In the rows, zero is written as 128.
A state moves one step at a time under one of 8 hidden systems, and each row is a state written as 22 numbers. Each run below is a few steps of one system.
path 1, z_430, 9 rows:
[[ 71 140 149 139 131  79 192 130 128 117 117 127  96 133 155  79  71 145
   98 120 112 163]
 [175  89 165 125  91  84  80 132 166 103 146 125 132  98 165 103 132 165
   92 145 145 147]
 [180 154  92  87 116 156  82 123 152 135  99  76 157 146 127 144 176 119
  145 119 167 101]
 [123 153 108 130 170 156 154 109  98 169  92 105  88 195 128 122 119  98
  127 102  76 114]
 [119  92 143 164 133  88 126 115 105 139 169 202 106 138 123 140 112 130
   75 131  69 132]
 [118 116  83 150  95 103  95 124 139 121 172 166 170  82 111 156 179 124
  137 136 185 152]
 [100 142  87 152 167 176 132 150 118 127 100  73 132 102 144 105 144 112
  194 125 167 148]
 [121 112 160 123 186 151 135 167 108 102  95 126 111 124 149 110  53 147
  115 136  80  97]
 [128 137 131  70  83  80 130 138 155 113 135 170 149 123 113 154  84 168
   67 127 135 104]]
path 2, z_515:
[[178  67 147 119 113 195 106 119 169 136 128 121 113 160 134 152 166 108
  169 155 125  98]
 [103 136 145 102 145 187 176 123  92 120 133 158 139 142  61 171 117 109
  155 129  94  87]
 [111 159 177 174 142  95 174 146  96 160 170 159 103  93 129 132  93 134
  140 120  94 151]
 [158  81 183 156  79  99 116 125 168 125 175 145 119  99 152 120 154 144
  138 159 156 153]
 [135 116 162  70  94 184 145 129 156  75 124  98 162 114  96 136 144 131
  164 151 166 107]
 [127 173 179  97 157 158 182 157 112 126 101  95 108 134 126 124  61 132
  144 119  93  97]
 [168 133 180 140 109  83 145 120 145 178 146 145  79 166 152 134 106 129
   97 123  84 124]
 [168 134 134 106  60 139 125  93 148 148 171 129 132 134  96 164 199 118
  141 128 144 142]
 [141 155 142 131 151 203 144 145 101 128 136  82 135  95 105 142 157 104
  207 128 135 127]]
path 3, z_558 (9 x 22):
[[118 166 105 106 120 147 148 176 139  95 157 124 170  88 106 184 117 105
  165 129 159  98]
 [ 96 160 154 107 117 168 204 145 142 116 114  76 113 116 128 112 105 123
  184 129 155 143]
 [154 100 198  77  89 149 138 147 157 106 128 112 107 101 139 110  93 186
  118 147 126 136]
 [172 150 146  64  90 128 104 128 153 116 124 129 177 115  92 163 138 155
  128 132 171  83]
 [145 172 168 100 115 159 171  89 125 149 115  92 132 161  89 136 168 103
  181 123 146 106]
 [159 100 216 122 101 150 165 104 127 119 171 128  93 133 111 128 140 121
  135 145  82 141]
 [158 121 145 112  85 115 112 138 134  78 202 147 163  85 100 170 158 112
  115 142 128 126]
 [133 167 109 125 120 155 150 145 137  97 153  73 154 109 122 149 171  66
  187 124 161 130]
 [140 118 163 118 123 180 176 168 152 101 139  72  81 127 164 124 100 104
  164 140  99 138]]
path 4, z_430:
[[144 124 171 152  84  87 142 141 144 109 207 159 145  84 120 160 150 108
  136 145 141 137]
 [127 124 127 138 109 165 147 144 167 112 135  91 142 118 138 140 164  88
  208 146 191 124]
 [125 114 157 106 149 209 175 157 129 107 118  84  89 142 135 126  97 108
  164 137  85 119]
 [152 137 188  92  98 123 165 153 134 131 165 160 114 122 109 172  77 146
  109 132  84 100]
 [128 142 151 116  56 106 168 110 173 164 153 152 128 136 109 156 152 135
  159 135 181 133]
 [134  99 162 138 112 190 152  93 133 144 127  92  99 136 122  99 181 123
  190 144 142 165]
 [169 119 201 118 159 183 127 128  86 103 144 124 133 114  89 141 131 118
  150 143  71  95]
 [115 169 162 108 120 102 182 123 121 103 155 162 163 139  75 172 119  91
  136 127 130  79]
 [ 82 126 146 143  88 106 210 113 161 104 159 117 108 139 139 110 140  93
  150 133 150 174]]
path 5, z_546:
[[156 137 125 169 145 100 102 156 141 154 127  73  89 107 207  90 117 135
  128 119 125 169]
 [121  53 122 125 109 131  98 121 176 151  90 166 107 150 158 107 110 182
  110 151 156 128]
 [122 147  88  66 106 177 130 129 119 176 116 152 127 135  78 170 115 176
  118 109 123 118]
 [130 188 156 166 166 124 144 122  66 194 134 131 117 102 108 126 129 140
  159 105 107 141]
 [ 97  94 171 186 151  83 126  91 112 110 128 186 163 117 111 101 146 128
  142 152 156 120]
 [105 123  92  86 124 141 118 125 123  52 134 143 192 116  79 153 145 108
  115 136 148  97]
 [156 187 122 117 169 136 127 161 100  90 130  57 135 111 143 125 114  89
  119 106  89 115]
 [142 111 172 152 138  67 128 126 154 108 108 102 100 158 196  73 103 122
   96 135 116 133]
 [129  92  91  77  64 117 112 102 181 122 120 138 119 167 134 126 145 152
   75 127 150 142]]
path 6, z_856 (9 x 22):
[[132 139  71 143 166 176 104 167 123 197 102 141 117 129 137 167 109 138
  165 118 136 100]
 [ 63  90 126 135 143 159 167 133 136 148  89 187 121 146 115 130  81 158
  161 144 153 105]
 [ 74 112 120 103 109 105 124 107 111  93 124 180 168  94  82 109 122 186
   92 130 158 147]
 [138 168 117 140 151  91  71 118  99 122 105 106 186  72 119 100 158 153
  131 115 180 135]
 [137 118 148 163 195 126 102 119 124 105  70  84 141 146 164  79 135 102
  159 136 145 100]
 [113 101 157 127 164 109 145 116 113  73 107 123 110 169 145  89  91 106
   77 132  64 118]
 [127 170 118 147 127  51 134 119 102 135 165 137 110 131 135 126 120 113
   62  98  79 158]
 [141 139  78 190 125  96 112 114 140 189 151 126 103 152 164 139 177  85
  142 113 135 155]
 [117  64  61 146 143 196 113 129 137 144 123 147 102 171 134 152 152  99
  144 136 105 122]]
path 7, z_258, 9 rows:
[[125  96 122 159 138 125 117 141 145  48 149  82 143 108 167 101 160  74
  140 145 140 152]
 [130 150 133 106 141 128 170 166 140  64 143  82 119 145 154 139  90  70
  111 123  84 109]
 [153 157 185 111 104 103 177 153 149 154 141 117  75 146 157 138  70 138
  106 118  84 123]
 [163  95 144 114  65 137 125 141 182 183 145 135  82 129 155 141 126 175
  126 137 140 152]
 [137 101  70  97 102 215 107 140 152 162 123 121 114 129 117 161 154 146
  161 130 147 135]
 [117 132 119 130 178 209 128 132  81 155 104 142 140 127  81 154 126 131
  181 127 112  92]
 [109 116 195 161 160 121 143 107  85 128 138 189 161 103  76 131 128 141
  163 147 132 101]
 [ 99 134 155 141  99  84 143 109 129  78 162 142 179  78 101 112 160 128
  137 141 181 154]
 [127 166 123 109 122 114 133 137 139  65 122  45 155 100 149  91 147 106
  136 120 165 155]]
path 8, z_965:
[[169 164  79 117 157  94  66 120 106 134 113 117 152 152 129 140 141 111
   74  97 106 100]
 [119 156  92 151 132  63 132  99 141 181 101 145 112 195 151 128 132 107
   98 103 135 117]
 [120  79  89 147 109 117 119 103 153 155 120 128  72 176 174  95 142 127
   91 122 108 175]
 [152  81  65 157 136 155  57 131 115 161 152 149 105 121 142 147 160 133
  107 123  95 154]
 [ 91 123  53 179 170 129 103 143 105 173 121 187 137 131 123 159 124 120
  138 121 133 115]
 [ 47 116  71 147 153 108 143 137 119 130  98 159 115 133 148  96  84 150
   96 118 130 153]
 [119 117  81 107 118 110  74 136 124 118 113 123 132  88 144  96 115 192
   66 115 137 171]
 [149 141  70 114 138 116  50 120 132 154  87 128 172 121 126 128 153 160
  115 117 179 107]
 [111 128  89 117 166 122 109  89 126 135  53 122 140 197 131 100 131 120
  108 116 138  91]]
path 9, z_558 (9 x 22):
[[102 119 136 186 128  99 126  91 100 171 142 145 111 100 131  84 164 156
  137 124 143 196]
 [146  69 130 184 170 128  50 132 115 110 125 144 148  95 155 103 152 135
  135 152 133 126]
 [117 143  92 138 202 128 100 145  91  88  98 124 165 137 123 135 110  87
  119 121 103  75]
 [ 85 178 116 133 155  83 179 125 107 117 108 103 104 155 145  92  87 108
   95 100  98 140]
 [115 103 116 134  93  66 121 117 165 131 122 128  98 139 178  81 118 161
   68 124 138 178]
 [154  93  58 123 116 132  50 118 156 160 103 139 136 148 146 138 163 145
  107 126 160 122]
 [135 139  89 149 174 168 118 121 104 203  97 144 108 173 116 158 134 111
  153 111 101  92]
 [ 83 116 149 176 154 108 168 123  92 167 145 196  95 136 118 130  90 134
  124 126  82 138]
 [ 76 101 111 161 124  82 107 121 106 103 152 180 158  73 117 102 135 162
  103 134 150 173]]
path 10, z_666 (9 x 22):
[[165 187 132 107 148 106  98  92  80 116 130 111 175 136  80 139 170 102
  103 104 110  99]
 [110 172 145 168 191  84 160 124  95 120 112 117 126 158 142 112 107  73
  131 114  99  99]
 [ 99  91 107 189 137  63 128 134 134 100 163 164 115 129 165 114 119  97
   88 135 106 156]
 [146 148  49 125 102  92  88 158 153 117 162 119 149 110 150 161 149 103
   95 115 151 139]
 [130 161  66 126 163 149 113 169 152 153  78  80 121 146 173 133 105 111
  154 111 156 103]
 [ 97  64  94 138 158 159 109 144 137 146  79 154  97 151 162 103  80 169
  111 137 114 126]
 [112 112  87  86 105 134  87 116 112 145 122 172 142 101  91 133 123 204
   75 118 132 150]
 [115 194 123 100 148 135 115 108  85 143  87  99 167  98  87 106 142 168
  144 104 167 131]
 [111 111 167 155 195 140 117  94  81  89  83 114 147 129 119  67 139 127
  140 137 115 118]]
path 11, z_258 (9 x 22):
[[112  70  81 168 118 146 118 110 154 119 150 150 127 159 137 142 189  70
  153 146 146 132]
 [ 68 135  85 139 157 169 177 138  87  94 148 118 112 126 113 128 121  86
  133 116  83 155]
 [127 142 174 170 168 101 138 179  99 124 150 140 116  76 154 124  67 141
  129 128  90 131]
 [122 109 147 124  87  81 139 168 194 111 140 157 137 108 158 143  88 148
  127 151 183 115]
 [106 149  89  49  77 156 149 133 161 119 102  91 130 133 116 123 118 166
  113 114 165 146]
 [180 157 140  92 160 172  83 122  96 167  80  89 124 128 115 118 124 173
  128 108 105 107]
 [171 101 163 148 144 125  89  91 128 166 114 173 147 163 107 149 161 123
  144 146 130  66]
 [ 87 117 112 141 101 122 162  68 113 125 154 163 140 157  78 129 192  93
  131 126 139 153]
 [104 149 113 173 158 133 127 122  72 108 153  88 124  81 133  90 162 109
  138 113 111 194]]
path 12, z_965 (9 x 22):
[[116 144  72  96 130 191 102 142  94 146 131 135 154  81  78 160 139 168
  143 114 138 138]
 [ 94 157 148 132 178 122 130 121  96 160  63 149 154 119 103 105  89 175
  151 121 159  94]
 [104  95 163  88 117  92 125 103 145  70  91 146 149 140 125  80  99 168
   74 144 140 114]
 [159 137 124  89  97 112  86  75 117  86 140  99 169 119  95 113 195 128
   89 119 137 146]
 [168 170 146 168 168 101 102  90 103 155 106  91 145 152 135 111 179  86
  158 116 138 107]
 [134 103 147 166 153  90 147 129 155 110 126 128  99 190 180 116 106  69
  111 137  91 102]
 [133 119  89 126  81 116 146 138 147 118 198 127  91 140 142 160 142  92
   84 115  85 168]
 [138 155  91 170 122 146 123 152 124 209 161 122  97  96 143 157 148 128
  174 111 140 168]
 [104  86 117 162 162 167 130 176 149 161  94 154 101 124 165 133  78 146
  173 147 139 111]]
path 13, z_546:
[[148 120 190 179 126 122 138 120 102 176 180 170 111  96 108 146 144 138
  161 136 109 143]
 [103 113 136 161 125 111 137 130 150 119 142 176 173 111 111 159 148 105
  185 154 195  98]
 [ 87 137 110 102 148 185 155 156 115  59 127  98 162  94 101 127 123 108
  167 133 147 123]
 [163 138 199 114 149 137 137 159 114  69 143  84 121  93 144 109  93 126
  121 134  83 121]
 [169 135 187 105  90  70 137 121 187 111 116 106 130 153 161 114 112 133
  109 140 157 101]
 [131 138 100  73  79 155 142  92 166 138 102  75 118 165 126 110 170 135
  132 116 170 151]
 [167 105 135 129 133 205 119 103 107 171 132 101  81 151 122 128 170 125
  152 124  79 150]
 [140  93 164 170 131 126 153 126 142 177 152 186  99 169 132 168 122  98
  156 147  99  95]
 [ 62 137  97 141  96 118 195 141 151 125 167 168 135 124 109 161 129  97
  156 131 164 142]]
path 14, z_856 (9 x 22):
[[144 198 159 121 114  99 169 136 110 173 165 155 127 126  92 183 113 117
  135 110 109 107]
 [102 129 130 144  81 139 181 105 161 151 151 116 116 135 121 132 177 102
  188 133 178 164]
 [146  60 124 101 104 205  95 136 136  88 154 118 129  97 114 133 159 145
  138 152 122 151]
 [166 168 155  94 147 150 114 185 116 113 138 121 157  87 112 176  84 140
  142 126 115  73]
 [107 171 172 117 109  98 199 143 169 131 106 104 122 133 150 116  90 128
  166 130 175 117]
 [135  77 158  98  64 119 126  95 170 102 129 111 110 135 145  84 150 164
   97 143 145 173]
 [213 144 148  86 120 132  60 115 110 134 135 109 146 120 109 146 157 149
   94 120 101 103]
 [157 188 172 131 152 142 167 120 117 169 109  96 117 167 117 146 132  91
  180 113 118  83]
 [ 93  91 179 136 100 155 201  98 136 114 150 133  87 152 119 108 134 111
  147 146 106 159]]
path 15, z_666, 9 rows:
[[140  99  85 120  84  89 114 156 182 117 171 166 123 146 151 176 119 106
   82 135 129 117]
 [123 181  62 102  97 132 148 160 169 179 116  92 110 141 152 156 116 127
  140 101 163 141]
 [125  96 116 159 153 173 109 144 143 183  82 110  89 130 177 100 113 165
  168 135 148 146]
 [130  57 117 115 124 181  78 116 118 147 119 190 136 116  93 145 137 186
  121 145 123 120]
 [106 179 123  71 123 165 150 115  84 130 124 138 160 103  50 149 126 161
  130 109 126 121]
 [103 159 195 138 166 129 163 120  86  96 110  92 136  92 117  70 113 143
  155 128 125 143]
 [143  78 189 145 129  96 109  98 125  54 150 139 157 118 126  95 152 113
  107 160 122 124]
 [158 161 125  87  95  94 137 105 142  84 153 113 152 165 103 158 157  73
   88 118 113 100]
 [141 184 137 146 138  88 173 137 146 156 121  79  88 171 173 125 109  84
  130 104 109 123]]
path 16, z_515:
[[ 65 111 100 151 179 167 170 143 122  83 104 106 126 146 143 108 108  78
  163 135 126 124]
 [108  96 118 137 143 100 128 153 119  92 150 162 103 132 148 127  76 127
   60 128  63 137]
 [139 144  90 111  78  73 100 149 160 140 162 167 155  97 127 166 121 157
   88 123 167 130]
 [107 144  82 111 105 166 130 142 159 159  98  87 125 108 142 115 137 160
  174 121 195 158]
 [133  83 125 116 168 194 106 127 111 141  73 106  91 152 143  89 109 162
  123 130  92 128]
 [137 124 141 121 155 101  96  89  91 148 107 194 147 158  86 141 120 149
   79 121  93  81]
 [ 97 185 119 155 115  64 145  83 104 156 138 145 156 117  94 117 171 126
  134 107 171 154]
 [130 119 128 166 140 128 110 119 124  95 131  62 125  96 165  69 173 112
  150 131 149 187]
 [152  83 132 118 164 144  83 143 139  51 106 112 156 143 148 124 122  95
  111 148 113  77]]

Name the system that made each run.
path 17 (2 x 22):
[[106 140 208 135 116  73 178 101 129  82 140 142 159 120 105 106 124 116
  135 144 149 116]
 [137 159 182 106  94  95 172 132 152  66 152  68 127 112 148 100 126 108
  118 127 133 156]]
  z_515
path 18, 2 rows:
[[122 148 156  77  69 109 185 139 190  84 131  85 120 134 149 116 108 127
  124 132 161 139]
 [178 158 138  66 105 163 140 155 152 126 126  60  90 140 148 139 106 134
  112 115  92 128]]
  z_515
path 19 (2 x 22):
[[132 151 142 136  90 129 175 131 143 159 185 160 130 129  96 191 152  93
  170 129 137 116]
 [ 94  97 152 165 113 172 186 124 143 141 152 137 105 125 124 130 149 102
  205 150 149 157]]
  z_430
path 20, 2 rows:
[[187 129 148 105  76 153 118 105 126 173 178 137 104 132  97 170 171 138
  120 123  98 142]
 [126 106 156 184 142 159 144 108 119 189 138 170 119 136 108 151 160 110
  203 144 143 117]]
  z_965
path 21 (2 x 22):
[[155 152  50 130 138 147  91 138 118 122 147  77 125 139 143 149 169  75
  113 102 105 144]
 [120 133 131 177 189 132 153 149 117 158 106 127  92 176 162 129  91  80
  149 117  84  95]]
  z_258
path 22, 2 rows:
[[101 132 154 119 147 122 188 151 146 134  92 129  85 177 158 117  50 124
  120 127  94 100]
 [155 125 136 101  71  92 130 105 140 159 167 152  90 152 127 142 131 149
   60 113  84 155]]
  z_515
path 23, 2 rows:
[[117  96 140 136  55 130 164 118 184 144 170 140 102 128 135 139 158 129
  158 144 166 170]
 [151  75 110 116 109 217  94 145 136 126 153 128 132  91 111 159 166 145
  167 149 137 139]]
  z_558
path 24, 2 rows:
[[146 213 134 116 102  94 166 120 131 160 141  66 102 133 142 120 141 114
  128  91 131 163]
 [166  76 158 162 103 155 118 114 160 168 147 111  75 145 166 119 167 120
  160 148 122 160]]
  z_856
path 25, 2 rows:
[[151 102 107  95  95  93  86 110 140 117 130 129 110 146 150 107 127 164
   35 117  96 155]
 [160 194 108 110 123  79  93 106 129 186  96 121 152 142 121 132 142 154
  108  98 163 107]]
  z_666
path 26, 2 rows:
[[143 121 178 179 165 124 147  98  91 150 152 165 120 163 105 146 144  84
  152 134  81  98]
 [ 88  96 152 182 119  89 180 130 130 102 184 172 109 123 137 130 120  85
  130 143 108 153]]
  z_965
path 27 (2 x 22):
[[ 88 133 154 136 149 114 187 169 128 129 132 170 105 128 137 142  43 131
  121 132  94 106]
 [ 82 111 120 137  74  86 149 136 161 107 159 145 132  84 144 109 122 159
  115 137 176 185]]
  z_666
path 28 (2 x 22):
[[134 136 183  94  91 129 155 149 164 151 120 153 136 103 113 149  91 180
  161 145 175 106]
 [121 124 173  79  84 162 169  87 149 144  94 112 121 146 104 100 140 170
  156 136 166 139]]
  z_430
path 29:
[[168 160 201 100 123 128 173 137 148 111 131 105 128 158 123 156 109  88
  150 134 115  67]
 [124 115 158 104  74 127 195 107 172 121 157 136  98 185 121 148 136  89
  128 137 113 122]]
  z_430
path 30 (2 x 22):
[[ 92 187 169 108 155 140 182 120  99 116  84  91 149 117 102  96 103 138
  167 119 150 119]
 [162 129 223  91 117  97 137 127 139  87 114 103 130 117 140  89  91 162
  102 141 120 112]]
  z_965
path 31 (2 x 22):
[[123 111  96 165 192 146  90 136  97  95 124 151 172 125 113 148 148  78
  149 139 124  80]
 [ 48 121  94 176 154  91 173 144 123 104 138 176 135 132 132 130  94  92
  125 129 136 127]]
  z_515
path 32, 2 rows:
[[136 124  89  87 103 150 100  86 142 165  83  98 109 162 127  98 158 170
   99 109 143 158]
 [171  96 125 137 164 151  59  88  98 172  88 139 121 162 123 115 155 154
  108 123  99 107]]
  z_965
path 33 (2 x 22):
[[107 145 186 142 114  63 194 136 163 127 121 136 105 151 159 112  77 122
  125 134 132 116]
 [123  91 117 154  70  91 133  96 176 136 158 132 106 143 157 110 178 119
  124 138 162 182]]
  z_666
path 34 (2 x 22):
[[ 95  92 138 117  95 174 178 104 118 108 174 172 124 138  71 161 154 105
  146 142 109 135]
 [114 156 166 146 110 143 173 141 101 114 189 118 131  65 100 140 147 114
  176 132 131 167]]
  z_430
path 35, 2 rows:
[[142 113 129 162 132 112 113 112 108 112 163  92  91 116 164  85 159 109
   96 119  81 193]
 [179 105 114 127 132 125  57 144 141  85 148 133 177 108 129 162 158 102
  122 145 141  85]]
  z_515
path 36:
[[117 140 183 130 135  86 167 127 158 137  78 106 109 150 167  75  75 152
  132 133 154 120]
 [144  93 158 110  93  78 111  70 144 111 122 139 120 164 134  87 149 151
   62 130 116 142]]
  z_856
path 37, 2 rows:
[[130 171 120  64  99 154 134 118 110 186 110 136 123 121  79 145 114 195
  114 103 129 135]
 [131 102 179 124 131 133 114  81 125 177  76 161 131 141 104 100 134 194
  148 142 161 114]]
  z_965
